Turns, then the turns between two rows, first turn first; the first pair answered
turn K108:
[-12 -11  12 -13   3   3  15   0  -1  16   8  -2  11 -13  14]  ->  [ 14  -6   9   0   4   7  13  -2   5  18  11 -11  -4 -14  11]
[-1 -2 -1  8  3 -1 11 -7 12  4  2 -7 -7 -9  4]  ->  [ -8  -4   1   7   0  -2   9  -6  11  -1  -6 -11  -3  -7   4]
[ -6  23  -6  10 -20  14   0 -14 -12   2  -5  -6   6   0 -11]  ->  [-14  23  -6   4 -19  11   2 -14 -15   4   0   2  10  -2  -9]
turn K940:
[-5 -4  3 -8  1 -9 -4 10 -1  4  5  5  3 -3  3]  ->  [-7  1  2 -6 -2 -7 -8  9 -6 -3 -3  5  4  3 -6]
[ -4   9  -4  -5  -3  -1   8  -8  -9   7  12   9   1 -11  -5]  ->  [ -5  13  -4  -2  -5   2   4  -8 -14   2   6   9   3  -6 -10]
[-10  13  -4 -11  -3   0  15  -7  -9  14  16  10   1  -8   3]  ->  [-13  20  -6  -5  -6   3   8  -7 -17   5   6  11   3  -2  -9]
[ -7  -4   2  12  -9   9  -4  -4  14 -10 -18 -26   4   9   1]  ->  [ -1 -13   3   9  -4   6   2  -4  23  -2  -8 -27   1   0  11]
turn K293:
[ 10   5   0   8   0  11   6 -10   2   2  12  -4   1 -11  -1]  ->  [ -5  -7   6   0   2   5   7  -7   8   1  11  -5   9 -13   7]
[-18 -22   6  -8   7   4  -5   7   3   1   0 -19  14  -4  24]  ->  [-19   5  -6 -12   7   8 -12   6 -32   1   3  12  10   2   1]
[12 -9  1 -1  4 -5 13  7  8 -5 12  3 -4  2 16]  ->  [ 3 -7  0 -9  5 -7 11  9 -2 -3 11 17  3  3 11]
turn K129:
[  9  15  -8  -1  -5   8   0  -8 -23   8   8   2  -1  -5  -6]  ->  [ 14  13  -7   0  -4  10   3 -10 -18  10  11  -4  -4  -8  -2]
[ -4  10  -3   1   4   0  -9   2 -18  -2  -8  12   4   9 -12]  ->  [-13  14  -4  -3   1   0   2  -4 -21   8   3  11   7  -1  -7]
[  9  -9   6   4  -3   1   9  -2  13   8   4 -27   5  -3  13]  ->  [ 17 -10   6   8   0  -1  -4   4  14  -3  -8 -22   2   8   8]
[ -4 -17  18  -7   3  -2   5   7   8   6   7  11  -8   2  11]  ->  [ -1 -19  18  -5   5  -3   2  10  10   3   5  10  -8   3   8]
turn K746:
[ 20 -18  -4 -12  12  -5 -18  16  16 -16   0  12  -2   2   9]  ->  [ -7 -10   0  -2  -4   5 -19   9   8 -31 -24  -6  10  13  -1]
[ -2 -14   8  -6   2  -2   3   3   4   6  12   0  11 -11   9]  ->  [-16  -8   9  -1  -5   4   3   1   0  -1   2  -9  18  -4   3]
[  9  -7  -7 -12  13 -11   2   7   2  15  18  16  -5 -10   6]  ->  [ -8 -20   6   0   3  -5  -1   6  20  -3 -10 -21   6  -1  12]
[ -3  18  -5 -10  -1  -2   9  -2 -13  16   5   0  -5  -7  -6]  ->  [  8   0   0 -10   5  -8   9   2  12  15   8 -11  -8  -9  10]
Then:
Each pair is 2 to 3 turns apart.
[ -3  13   4  12   3   6  -2   0 -18  -6 -13   0   3   8 -10]  ->  [-11  13   4   0   3   2  12  -4 -18   9   4   4   4  -5   0] -> K108 K129
[-20   6  10  -4  -7  -4  -2  11 -15 -10 -11  17   3  -1  -9]  ->  [ 19   9   6  18  -6   7   5   2  -2  -5  -4  -5 -18  -7  -6] -> K108 K129 K108
[ 14  -7   6   2   0  -4 -22  13   9 -12  -9  10  -8   0 -13]  ->  [ -2  -4   8   4  -7   1 -22  10   3 -15 -17   5  -2   4 -17] -> K293 K746
[  7  11  -6   0   9   3 -11  -2  -8   0   4  19  -3   1  -5]  ->  [-17  -2   3 -11   8  -2  -7   0   2  -1   3  12  12  -1   8] -> K293 K108 K108
[13 -8  1  7  8  2 -2  5 11 -3  2 -9 -8 -1  7]  ->  [  0  -4   2   9   4   2 -10   8   5 -13 -12  -8  -1   8  -1] -> K129 K746 K293
[ -2  -7  -1  -2  -8  -3  11  -6  16  -1  -4 -18   0  -6   9]  ->  [  3  16 -10   1 -11   3   2  -6 -11  -3  -6   2  -5   2 -15] -> K293 K293 K108
[-15  -3   7 -17   7   3   1   6  -1 -10 -19  17  13   0   4]  ->  [-14  -7   6 -18   5   5  19  -3   6   5  -5   4  11 -16  16] -> K129 K129
[  9  -1   7 -13  -1   7  12   3   6  20  18  -7  -5 -12  13]  ->  [ -3   5  11   5 -14  17   2   3   4  -2 -14 -27   1   6  -2] -> K129 K746
[  1  -2   0   8   0  -6 -11   7  -6  -3  -8   6   1   5  -7]  ->  [-10   3  -3   3  -5  -4   2   0 -12   8   0   5   5  -4  -3] -> K129 K129
[ 25  13  -5  18  -1  11   9 -11   1   9  12 -14 -14  -7  -1]  ->  [ 24  11  -1  24  -1  13  -5  -4   6  -8  -7 -18 -12   7  -8] -> K746 K129
[ 16  25 -12  -2  14   3 -14  -1 -21  -7  31  12 -12   2 -21]  ->  [-38  -7   7 -21  10  -7 -16  10   0 -21   7  -2  22   8   1] -> K293 K293 K940
[ 12   2   3  -1   6   2 -15  10   1 -19 -19  10   6  12  -1]  ->  [ 11   8   0   2   4   5 -14   6  -7 -18 -17  13   6  10  -6] -> K293 K746
[ -3  -6   3  -1   0  -1  12  -7  13   8   4 -15   0  -8  14]  ->  [ 10  -3  -2 -10  10  -8   3   1   5   9  14  12  -6  -8   8] -> K129 K293 K108
[ 20 -14 -14   1  11   6  -3   4  17  13  12  20  -9  -2  14]  ->  [ -1 -21  -9  -1   9   3 -17  12  16  -7 -16  17   6  15  10] -> K129 K108 K293
[-14 -22  21  -3   0 -16  12   5  30   3  16 -14  -7 -12  30]  ->  [-31 -22  20 -15   3 -24   1  14  18   0  12  10   2  -6  25] -> K108 K293 K746
[ -7  -1   0  -9   8   3  13  -5  10  14  11  -3   4 -13  27]  ->  [  8  21  -8   8   3  14  14 -13  -4  12  11  -5  -9 -11   9] -> K746 K746 K108
[-13  16  -6   5   0  -1 -12   1 -20  -7 -10  12   4   9 -16]  ->  [-30   3   1   4  -5  -3  -7   2 -10 -10 -16  -4  14  10  -5] -> K293 K108
[-15 -17   6  16   1  -6  -3   5  25  -8   2 -21  13   7   5]  ->  [-16  -7  -3  -6  12 -18  -8  13   2   3  19  25  13   4  -4] -> K293 K746
[-13  -2  -2   2  -3  -4   0   4   7 -14 -11  -9   9   9   1]  ->  [-21   0   0  -2  -5  -3   7   0   3  -7  -5  -9  13   4   1] -> K129 K129
[ -7   1   0 -13   1  -6 -11  10 -23  -4  -3  23  12  15 -11]  ->  [ 17 -14   5   7  -4   5  12  -6  13  10  10 -29  -2  -3  14] -> K129 K293 K293
[  3  11  -6  11 -13  17 -10 -10 -15  -6 -13  -5   7  16 -10]  ->  [-15   8  -7  -6 -13  10   7 -16 -18  14   8   2  15  -2   3] -> K108 K129
[-20  -3   1   0  -7   0  -5   1  -3  -7 -13 -10  10   6  -5]  ->  [ -6   4  -7  -8   0  -2   8  -3 -10  13  16   9   0  -8  -4] -> K746 K129
[ -5   7  -4 -11  -8  -1  18  -8  -8  14  18  16  -4 -17  11]  ->  [-18   3   0 -16  -7  -7  13  -3 -10   7  11  24   4 -11  11] -> K746 K293
[-11  19  -8  10 -14   3  16  -7 -19  10   1   5   8   0 -14]  ->  [ -2  20  -7  17 -16   7  13  -7 -15   5  -4  -4   3   3 -16] -> K108 K108
[  0   7   4   3   8  -2 -19  12  -3 -18  -7   0   3   4  -6]  ->  [  4  23  -1   8   0   7  -2  -2 -13  -4   7  -7  -4 -10  -8] -> K129 K129 K293
[ 30  -1  -6   3   8  -6 -15  12   2  -9   0  15 -13   6  -9]  ->  [ 34   9  -9  14   1   5   0  -1   1   2   8  -6 -18  -4  -8] -> K129 K129 K293
[ 23  -1  -4 -10  16  -8 -11   8   3  -1   7  16 -12   4  -1]  ->  [  1 -10   5  -3   7  -5 -15  10  11 -17 -17  -4   0  14   1] -> K293 K129 K746
[ 10   5   1   9  -3   8 -10   2  -9  -7 -10  -3  -6  13 -13]  ->  [  4  10  -3  -3  -3   5   6  -6 -15  15  16   9  -6  -4  -5] -> K108 K129 K108
[ 11  -4   0  10  -8   4   4   0   5  -1   4 -17  -5   1   1]  ->  [  9   6  -4  11  -9   4  -4   2  -9  -7   0  -1  -5   8 -12] -> K129 K746
[-25  -3   4 -19  -8   1   1   7 -17  -5 -25   4  12   8   0]  ->  [ -7  15  -5 -10  -9   8   0   2 -32   0 -18  12   1   8 -15] -> K293 K108
[ 14  -6 -10  -5   4  -4   2  -6  13   0   4 -10 -11 -15   4]  ->  [ -1  -4  -7  -1  -5   2   5 -10   9  -3  -6 -23  -5 -14   3] -> K746 K940
[-16  -2   0 -18  -1  -7  14   0 -13  18  23  16   9 -11   5]  ->  [ 27  11  -8   8  -1   5  10  -6  -9  15  24   2 -15  -9  -6] -> K293 K129
[  1   9  -2  18 -10  15   7 -12  -1   2  -6 -23  -3  -3  -2]  ->  [-13  18  -6  11 -10  13   0  -8 -17  -2 -12  -7   6   3 -13] -> K129 K108 K293
[-11 -14   8 -13   6  -2  -5   3   1   4   3   3   4  -4  13]  ->  [ 15   0  -1  -4   6   4   0  -4  -8  11  14   8 -12  -9   3] -> K746 K746 K108
[  1 -14   7   2 -11   5  -3   5  14 -11   0 -17   4   5   8]  ->  [ 26  -1   0   7  -6   8  -6   4   5  -6  11  -3 -11   2  -2] -> K293 K108 K108
[ -1  -8  -8   5  -7   3   9 -12  14  17   9 -13  -5 -15  15]  ->  [  6   7 -15   4  -8   5   8 -15  -5  21  16   1 -11 -14   4] -> K293 K293 K129
[ 32   4  -3 -14  -6   2  -8   3   2   2   3   7 -13   0  -4]  ->  [ 21  -9   4 -19  -3  -4 -16   9  14  -5  -6   4  -4   4   5] -> K293 K129
[-19 -19  10 -15  -7  -2   5  -4   5   8  15  -1   8  -4  13]  ->  [ 19  -3   1  13 -10  12   3 -11   6   5  11 -16 -17  -1   0] -> K293 K293 K746
[ -1 -18  12  -4   2  -1  11  -8  12  13  17 -10  -1 -12  24]  ->  [-13 -21  14 -14   4  -6   5  -1  10   7  13   0   7  -7  24] -> K293 K746
[ 22  -2  -9  -1  -6   8  14   1  22  12  18 -17  -4   0  17]  ->  [  2  -6  -2   3 -12   9  -4  11  21 -15 -16 -23   9  22   9] -> K108 K129
[-11   3   1  -1  -4   2  17 -13   2  18  15  -9  -2 -15   5]  ->  [-20  15  -4  -5  -7   3  11 -10 -16  13   9   7   1  -8  -9] -> K108 K293 K293
[  9 -15   3   1   6  -3  -4   3  13  -4   0  -7  -3   3   7]  ->  [ -1 -14   5   2   2  -2  -5   1  10  -8 -10 -12   2   7   3] -> K293 K108 K746
[ 22  24 -13  21  -9  19   6 -12 -11  10   3 -11 -15  -1 -11]  ->  [-22  21  -5  10 -18  19   7 -14 -20   4 -11 -13   8   3 -11] -> K129 K293 K746
[ -3  14  -7 -14   8  -7 -10   6 -25   2   3  41   2   2 -18]  ->  [ 35   6  -2  26  -1  12  -3  -6  11  -8 -11 -21 -17   5 -10] -> K293 K746
[  2  -7   6   9   0   1 -12   7  12 -17  -9 -15  -1  12  -3]  ->  [-14  16  -4  -1  -6   5  -2  -2 -21  -1   6   7   3   3 -15] -> K746 K129
[ 18  17  -8  13  -3  11   5 -16 -10  11   6  -9  -7  -3  -6]  ->  [-19  15  -1   6 -10  11   3 -14 -14   3  -9 -14  14   3  -7] -> K129 K293 K746
[-33  11  -7  -9  -8   4  15 -15 -20  21  16   0   6 -20  -1]  ->  [ 12   2  -7   8   0   5  18 -13   6  26  28 -17 -18 -24  11] -> K293 K746
[ 24  -5 -18   0  17   2  -6  11   8   7   4  17 -15  18   1]  ->  [-30 -14  -7 -15   7  -1   2   9   7   5  -8   7  13  16  13] -> K746 K108 K129
[  7 -12   7  -2  -4   5   2   1   8   4   2   0  -1  -5  10]  ->  [ 3  1  3 -2 -9  9  7 -4 -8 10  8  7 -2 -9  2] -> K746 K746 K129
